X =
array([[-14.4,  57.7,  -3.5, -10.9,  57.8,  49.8,  52.3,  -2.4,  -1.1,
         39.4,  55.3,  50.6],
       [-11.4,   1.5, -12.4,  12.6,   2.5,   3.8,   2.2, -27.2,  12.1,
         -8.9,   4.9,   0.0],
       [  2.7,  49.8,   1.9, -13.7,  41.4,  38.2,  51.3,  16.7, -23.5,
         27.8,  45.3,  30.5]])
The entry just right of 12.6 -> 2.5
The entry just right of the smallest entry: 12.1
Give the maximum.
Answer: 57.8
The entry just right of 41.4 is 38.2
Give the entry just right of the largest entry.
Answer: 49.8
Give the entry just right of 51.3.
Answer: 16.7
The entry just left of the smallest entry: 2.2
Give the entry just right of -11.4.
Answer: 1.5
The entry just right of 16.7 -> -23.5

M =
[[16.3, -1.8, -5.2, -50.0, 18.3, -1.8, 21.1, 37.4, 15.2, -23.9, 15.7, 4.8, 10.7, 2.9],
 [15.9, -1.2, -8.2, -42.0, 22.9, 10.5, 21.0, 37.2, 8.1, -26.8, 16.7, 1.3, 2.7, 4.0],
 [10.1, -1.5, -0.9, -35.9, 7.8, -10.3, 12.3, 22.5, 14.1, -12.3, 9.0, 5.4, 12.6, 1.2],
 [16.2, 10.3, -11.0, -30.1, 22.4, 16.3, 35.9, 20.9, 0.3, -22.6, 16.0, 2.8, -5.3, -3.1],
 [13.3, 10.0, -3.3, -35.2, 7.2, -11.9, 31.4, 11.0, 12.2, -9.0, 9.8, 9.7, 10.8, -7.0],
 [8.7, -5.1, -4.1, -26.8, 13.9, 5.7, 6.0, 27.4, 6.7, -17.8, 9.9, -0.3, 3.1, 5.5],
 [11.7, 4.2, -1.5, -36.7, 6.4, -14.0, 21.3, 16.9, 14.6, -9.7, 9.2, 8.1, 13.6, -3.0],
 [7.3, 11.2, -2.5, -15.1, 2.3, -6.7, 24.6, -2.6, 4.3, -1.5, 4.7, 6.9, 4.0, -8.1]]
Counting starts at 1.
Which number is the entry in the bottom-left corner?
Answer: 7.3
The entry at row 1, column 1 -> 16.3
The entry directly below -8.2: -0.9
The entry just left of the smallest entry: -5.2
Which number is the entry directly below -0.9?
Answer: -11.0
The entry just right of -1.2: -8.2
The entry at row 3, column 1: 10.1
Which number is the entry just left of 37.2?
Answer: 21.0
The entry just right of 31.4: 11.0
The entry directly below 13.9: 6.4
Which number is the entry just right of -5.1?
Answer: -4.1
The entry just left of 22.4: -30.1
The entry in the top-right corner: 2.9
Which number is the entry just right of the smallest entry?
Answer: 18.3
The entry just left of -36.7 is -1.5
The entry at row 1, column 2: -1.8
The entry directly below -9.0 -> -17.8
The bottom-right entry: -8.1
Which number is the entry directly below -50.0?
Answer: -42.0
The bottom entry of the column that holds the smallest entry: -15.1
Which number is the entry directly above 31.4?
Answer: 35.9
The entry in row 2 and column 1 -> 15.9
Which number is the entry directly below -17.8?
Answer: -9.7
The entry just right of 0.3 is -22.6
Which number is the entry just right of 9.8?
Answer: 9.7
Which number is the bottom entry of the column that holds the largest entry?
Answer: -2.6
Which number is the entry just right of the largest entry?
Answer: 15.2
The entry at row 3, column 2 is -1.5
The entry just right of 6.0 -> 27.4
The entry directly above 2.7 -> 10.7

a = 14	-47	35	0	2	45	-14	7	-49	-35	3	-44	-27	6	21	49
The entry just left of 2: 0
The entry just left of -49 is 7

Read these off the matrix that follows.
1) The entry just left of 205.48?
2) The 2nd entry in reading order?
3) The first entry in reading order?
4) The entry just left of 67.99?
[[ -72.10   69.00    9.50    2.91   18.76   11.57   19.52   17.41   12.25
   -65.49]
 [ 217.99 -123.76  121.68  103.65   95.90   93.37  114.12   98.21  131.04
   149.20]
 [ 198.12 -141.30  200.45  186.83  182.21  179.68  194.77  183.93  205.48
    73.12]
 [ -15.45   82.31  -43.65  -59.42  -45.74  -54.60  -35.39  -46.26  -34.07
    39.29]
 [ -77.47   49.95  182.97  216.54  214.31  224.06  183.40  212.33  160.67
  -184.30]
 [  40.14   88.30  107.68   63.34  101.32   76.13  128.76  100.19  130.19
    26.10]
 [ 118.14  -20.81   67.99   35.41   49.62   35.74   74.28   50.37   85.44
   100.30]]
1) 183.93
2) 69.00
3) -72.10
4) -20.81
